One turn moves each row of this set onto another row. After a few examples, where does it send each row asked below?
Z_964: [ 13   6  -4  -4  13  15  11   3  -6   2  11 -16  -6  -7  -1   2   7   0
   6  -4  -3 -11   4  -2   9   5 -54   7 -43 -10   9  -2   0 -30  12   9
  -4   1   8  -8  -1  -8  -1  -1  10   8   9  10  64  -9  -3]
Z_906: [-28  -7   9   8  -4  -4   0 -21  -6 -11 -15   7 -21  -4 -29   4   0   5
 -13 -20   8 -12 -15   9  17  15 -48 -10  11  36  -1 -10  13   8  13 -20
 -16  13  -4 -18  -4 -21 -14 -14  -7  -8  -4  -3   1 -10 -26]
Z_96: [  7  22  -8   1   0  12   6  16  11 -12   7 -13  12   6  -8  16  14 -18
  39  20 -14   3 -13  -4 -12  22 -33  -1 -10  -1   7   9 -27   2  15   7
  15   4  18  16 -24  -1   4 -14 -15  12 -25  13  36 -15  13]
Z_50: [ 15  24  -2  16  -6 -12  26  22   6  -5   6 -13  -1 -11   4 -16   3   0
  13 -15  -1   7  -9  -7 -14 -40  -7  -5  20  -3 -24   3 -12   7   3 -28
 -16  28   0 -10  18  20  -1  24 -26   1  -6  -9 -21   2   0]
Z_598: [ 19   4   6  -5   8  -4   1  19   1  -8  24   1   0 -10  28  -1  18   6
  -3  -8   0  -5  -5  -3  22 -14  51  23  29  12  -1  -1   3 -12  -4   2
  -5   5   4  -3 -15  14  -5   3  55  -1  -1   6   2 -10   2]
Z_109: [ -4  -5   2   0   2   0 -38  -3  11 -15   1  33  -5   6  -2   7 -10 -25
   6  -6  -5   7 -21   9 -20  36  10   2 -27 -25  10  -5   6  27  -8  35
  -2   2 -23 -17  -1  -6  17   2  24  -6   5   7  -3   5   6]
Z_188: [ 18   0 -10   4   7   1  -2   7  -9  -5   3   2 -21 -12  14  -4   2   1
  -7 -19  12   3  -1  12  -6 -38  -3   2  16 -28 -24  -3  11  -6   0 -26
 -16  17  -9 -19  21  25   6  30 -27   5   1 -22   1   4   1]
Z_154: [-37 -30  -8   3  -4   7  -7 -12 -15 -18 -15   9 -21   7 -25  18   8   5
 -13   0  16 -13  -8  20  11  32 -21  -5  20  12  -7  -5   7  24  11 -12
  -3   2 -10  -3   2  -5 -14 -13 -18  -2 -25  -9   3  -5 -11]
Z_670: [ -6   3  -3  -1   4   6   3  25 -18   1  14  -3  -7  -1   5 -16  -3 -11
  -1   3  -3 -16  -5   3 -15 -31  11   2  24 -29 -22  12  -4   8  -1 -37
 -23   3   4 -10  18  24 -13  17 -25  15 -10 -25  -5  11   0]
Z_304: [-24 -24  -3  -4   5  16   1 -17 -23   8  -4   5 -16   6 -20  12   3  17
 -28   6   8 -16   2   9  13  26 -40  -1  11  23  -7 -10  22  -5  11 -18
  -8  -7  -8  -6  17 -26  -9  -4 -16  -1  -3  -6  -1  -3 -20]
Z_599: [ -7  -6  -4   2   1   9  21 -13  -2  -1 -13  -7 -14  -3 -26  23   6   5
   1   2   0  -4 -13  13   5  30 -41 -10  21  30  -9  -6   9  19  17  -9
   3   4  -8   0  -1 -24  -6 -19 -19 -15 -18   4 -22 -10 -23]
Z_671: [ 20   6   5   6   2  13 -12  30  -9   3  20   8   1  -2  19 -14  21  -2
  -4   0 -15  -2   1 -20  19 -24  45  12  25  30   2  -7   4 -24   1   4
   1  -7  -5  18 -23   0  -2   9  29   2   1   0   1  -6  19]
Z_470: [ 14  15   2  -2  12   6  -7 -10   1 -12   2  17  11  -6  -7  -5  -4 -19
   6   8 -21   1  -3  -4 -24  31  -8  -4 -39 -10   3 -12  16  29   5  38
   3   0 -29  -4  -5  -3  10  -5  27 -10   4  20 -22 -11   3]
Z_74: [ 19   9   5  -1  12  -7  16   8 -11  19   1 -12  -4 -14   8 -16  -5 -17
   5 -13  -7  -9   1  -9  -6 -44 -15   3  19 -17 -20   1  18 -14   4 -35
 -12  12   5 -21  21  23  -4  19 -28   7   5   3 -12  -6 -12]
Z_987: [ 22   8   6  -1   5  12   9  19  -3  -6  26   2  -6 -11  34   0  22   3
   4   4   0  -4  -3  -3   5 -10  42  24  38  22  -3  -2  -2  -5  -2   5
   1   5   8   5  -9   3   9   7  51   2  -6  10  -9 -13  16]
Z_601: [ 27   6   8   2   2  23  -5  17 -10   7  22  11  -7  -7  33 -11  23  -4
  -2   3  -6  -1   1 -11   8 -22  34  21  31  32  -1  -9   7 -20   1   4
   1   1   3  11 -11  -8  10  12  40   0  -1   6  -3 -12  22]
Z_259: [ 12  39   4  -1   3  -5  10  -3  16 -12   9 -11  -2 -11  -1  11   0  -8
  25  -8 -12   0 -15  -8  -9  16 -55   4 -14   8  17  -1 -21 -13  19   0
   7  17  24 -18 -17  -5   1   1  13  16  -1  15  46 -18 -12]
Z_983: [-39  -8  -1   6  -7   0  -8  -5  -5  -5  -6  12  -1  17 -30  17   0   8
 -10   8  -4  -9 -14   5   3  33 -27 -16  26  29   1   1  -4  12  13 -28
  -1  -3   6   1  -4 -27 -11  -2 -23   0 -19  -9 -12  -1 -19]
Z_996: [ -3  11   8  -3  12   6 -24  12   7   4  16  19  20  14 -14  -7 -18 -22
   3  13 -34  -3 -14  -9 -20  33   1  -9 -35 -13  13   2  -2  20  -4  22
  -9 -17 -17  -7   2 -23   3  -2  26  -8  10   7 -17  11 -11]
Z_545: [-15   2 -13  -5   1   8  -9  17   0 -23  17  -2  13  22  -1  23   7   4
  11  15  -7 -10   0   2 -12  32 -17   7 -16 -25  17   8 -29 -10   8  -5
  12  -8  22   8 -15   5  -4  13   0  27 -22  -4  52  -2   5]
Z_702: [ 23   6   6   3   4  -5  -7  28   2  -3  19   1   5  -3  19 -11  20   1
   0 -15 -10  -4  -5 -16  29 -22  50  12  24  24   3  -5   2 -22  -1   1
  -1  -2  -1   8 -25  11 -13   1  37  -3   0   3   3  -7   1]
Z_584: [ -8   4   8   4  -2 -20 -15  -3  10  -9   2  25  20   7  -6 -19  -8 -13
  -5  -7 -12  -3  -5 -11 -16  24  -4  -6 -45  -2  13  -6   4  20  -9  28
 -15  10 -20 -21  13 -10   9   6  37  -4  16  23  -6   2   1]
Z_723: [  1 -12   6  -9  10  -4 -23  -5  -8  15   3  18  12  16  -1  -1  -8 -29
  -5  11 -14  -1   2  -2 -16  30   4   7 -38 -19  11  -4  26   5  -4  35
   1 -10 -19 -11  16 -15  19  -1  10  -5  11  28 -13  -2   2]
Z_429: [-12   0  -5 -10   7  17 -17  -7 -19 -17  11   3 -12  -1   7   5   6 -11
   1   7   9 -17   3   7  -6  15 -33  16 -22 -19   5   0  -6 -11  11   6
  -4   3  13  -5  -5  12   1   0   9  28  -9   2  71 -13  21]
Z_391: [ 17  18 -14  -1   9   5   6  17  -9  -7   4  -6   5  -9   5  -1   4  -3
  11   2 -10  -1   0  -1 -20 -29   2 -10  26 -21 -23   0   1  10   8 -35
   0   5   0   1  -3  35  -4  23 -38  12 -17 -13 -31 -11   1]

Z_259 turns into Z_96
Z_996 turns into Z_109
Now find these:
Z_983 turns into Z_154
Z_50 turns into Z_391
Z_671 turns into Z_598

One turn moves each row of this set onto another row. After a few examples, where does it send each row asked below?
Z_236: [-58  -3  -5   5   6   2  32  11 -12  10   8  -9 -18 -10  -1  11  -6 -12
   3  10  31 -10   7 -24  -4   8   3   4   3   5  14  -9]
Z_411: [-10 -10  -6  -6  10 -17   2  17 -10 -14  23   5  11  33   2  16  13  19
 -20  11  24   0 -11 -20 -11 -25   2 -20 -17  37  -5  -7]
Z_8: [  7 -19   0  19   6 -23  29 -14  10  13  35   0  13  26 -10  16  16  14
  -5   7   6   3  -3 -18  10 -17   8 -24   4  19  -1 -19]
Z_874: [-11  -9  -9  18   5   1  30 -26  -4  25 -31 -26  -9  -3   5  20  16  -3
   4  18   0  -6  17 -26 -12  10  24  27   6  10 -26 -20]
Z_520: [-26 -15  -1  13 -28   8  -3  20  -7  16  33 -32 -10  -7  -6   0 -30  14
 -13 -13 -11  -6  25 -10  -3  14  14  20  -8  -5  23   7]
Z_683: [ 28   8  -3  -4  14   7   7 -32 -11  12   8 -35  18 -25   6 -20   4  36
  -7  -1   3   3  13 -14 -19   2   8  25  13  25   2  -1]
Z_496: [  2  26  -9  -1  -1  36  -9 -20  34   0 -12 -11  11  26  10   7  -7 -14
 -25  -2  -4 -14  11 -29  -1  -6  -4  10 -15  27  -2   5]
Z_674: [-10  32  -8  12   6  14  10 -17   8  21  -5 -12   6  11  19  26   0  13
  -6   2  16 -25   2 -28 -36   0  20  25  13  48  -2 -14]
Z_989: [ -9  -2 -12  10  -3  16   5 -13  -3   5  -3 -13  -2  -7  -2  30   2  12
 -16 -10  10   3  14   7 -14  16  12 -12  -9 -14 -60   1]
Z_614: [-14 -24 -21  12  -3   4 -11  23   1  -1 -30 -11   9 -18   2  11   4   5
 -16 -19  21   3  44  -2 -21 -23 -11   2 -28  23  20  -5]
Z_356: [-19  -2 -18  14  27   5  -3  16 -20  16  12  -9  42  21  -4  16  10  14
   2   5  -8 -11  21 -20 -21 -32  21  17  15  12  22 -29]
Z_44: [-29  -8 -18 -29 -21  31 -14  10   2  -6  16   2 -12  -6   5   9 -10  10
  -2 -13   1  -8  36 -22  -1 -10  -7  15 -16  -1   6   8]
Z_312: [ 19 -30  -2 -10  -2 -34  -8  -4 -29   0  29  -3   8   8   6  15  13  17
 -14 -11 -14  15  12 -26 -12 -15  11   2 -15  -1 -10  -8]
Z_898: [-31   9  10 -14  21  23  11  15   0  10  23   4  15  -9   7   6 -16  12
  19 -10  10 -19  14 -16  -4 -15  -1  22   9  16  25   1]
Z_209: [-16  -8   4  20   5 -10   0 -17  -3  11  -2  -4  18  -4   4 -16   6   8
 -19 -10  14 -10  22  -4 -14 -48  -2  26  -1  12  48  -1]
Z_763: [-36  11   7  24   1 -29  -1 -20  25  -3 -16 -12 -18  -8   0  -6   5  -8
 -13 -16  21 -15  24 -10  -3  -6  -4 -10 -13  15  22  10]
Z_959: [  6 -13  10  13   2  -2  -3  20 -11  15 -52 -39  18   4   4  24 -12   7
 -16  10 -21   3  18 -20 -12  15  14  20  -2   3   1  -2]
Z_682: [ 13 -15  15  -3  25 -18  -6  12  -6 -19  29  -4  13  12  -2   1   3  -2
  -9  -5  -4   6   6  -3   8  -9  11  -7 -34  21 -13  10]
Z_549: [ 16 -18  -5  19  -7 -40   5   8  -4  -3  23  -7  -4   9  -6  45   5  10
 -11 -10   8   8  14 -16 -11  14  20 -27  -3  10  -2 -10]
Z_657: [  5  -5  10  -1  13  17  -2  14 -24  14  -9  -7  41  -4   8  29  -8  34
 -22  -7   1  12   0   1 -28 -16  -1  12   9 -12 -28   0]
Z_293: [-12  20  -6   2  -7   8  -3 -12   1   6  -8  -5  28   7   2  33 -11   9
 -43   9  10  -4 -12  -7 -12  -1 -26 -30   3   0 -20   7]
Z_749: [-28  14   1   7 -11 -26 -26  16   6   2   1 -16  18   6   2  33  12   7
 -19   3 -27  14  12 -52 -16  -5 -14   0  14   9   9  -5]
Z_289: [-38 -17  -1   4 -25  -2  15  14 -10  34  -2 -16  10 -16  -3  14 -12  13
  -2   4 -18   3  12 -29   9  12 -18  -5  13   1  25 -15]
Z_675: [ 13  15 -25  -7 -21  11  -7 -14   9  -9 -16 -23  -6 -14   9   9  11  20
 -32 -12  24  21  13 -34 -25  20 -10  -6   6  23  -1  -4]
Z_219: [  0   2 -14  -2  22   8   7  -5 -12 -20 -30 -36  -6 -10  -5 -13   6  12
 -13  10  33  -2  18   3 -11  26  19  -3 -11  17  -8   7]
Z_66: [ -8  18   1  23  -3   3   9 -28 -10  33  31 -20  22   7   4  13 -14  35
 -29  -7   1 -13 -12  -1 -25  -1  14   0  14   1 -28  -4]
Z_190: [-23  -5 -38  -3  17  12 -13  16   9 -10   3 -26   9   6  -9  30   8  -3
   2   6  -6 -12  45 -23  -8  -5   1 -15 -26  22 -21  -7]
Z_891: [-19   2  -4  21  14 -13  -4  -5   7  14  51 -51   2   6  -6  -4  -4   9
 -13   1 -22  -8  22 -39 -14 -13  17  24 -11  11 -12   0]
Z_223: [ 16  13   4  30   4  14  15 -13  17   4   1 -35  -1   9  -8 -29  -4  12
 -30 -14  24  17  -2 -13   0  19  20   4  10   5  16  -1]
Z_59: [-32   2  -7  37  13  -8   6   0   7 -11   6 -11  -4  17 -16  12  21 -37
 -13   7   1   7  19 -18   4  -2  24   5   3 -15   9  -7]
Z_751: [  1  -5  -4   7  -6  18 -11   0  -7   6 -13 -38   4  35   9 -10 -18   0
 -47   4  -6  -4   6 -32 -15 -13  17  38 -19  -4   8   5]
Z_724: [-34  -1   0  10 -10 -34  -8  -4   6  31 -16 -21   1 -11  14  -4   1  40
  -6 -28   4  -5  21 -39 -25 -17 -11  -6  -6  28   9 -14]
Z_382: [-15 -27  -5  33   8  -7  12  -1  12  29   4 -37  -6 -19  -3 -24  -4  14
  -1 -31   7   0  38 -10  -8 -15  10  12 -30  17  -2 -10]
Z_528: [  2  -1  -8 -10   4  11   1  -2 -15   6 -39 -19  27  14   4 -22  10  42
 -23   6  15  13  -4 -23  -8  -4  -2  -4  18   8  17 -16]
Z_147: [ -7   0   9  20  19  17  18  -9 -10   0  13 -19  12   8  -5   4 -13  -8
 -44   9  24   2 -11   7 -11 -13   5  10  -7 -25 -24  15]

Z_724 turns into Z_382
Z_751 turns into Z_496
Z_293 turns into Z_66
Now find these:
Z_8 turns into Z_549
Z_59 turns into Z_749
Z_520 turns into Z_44
Z_223 turns into Z_675

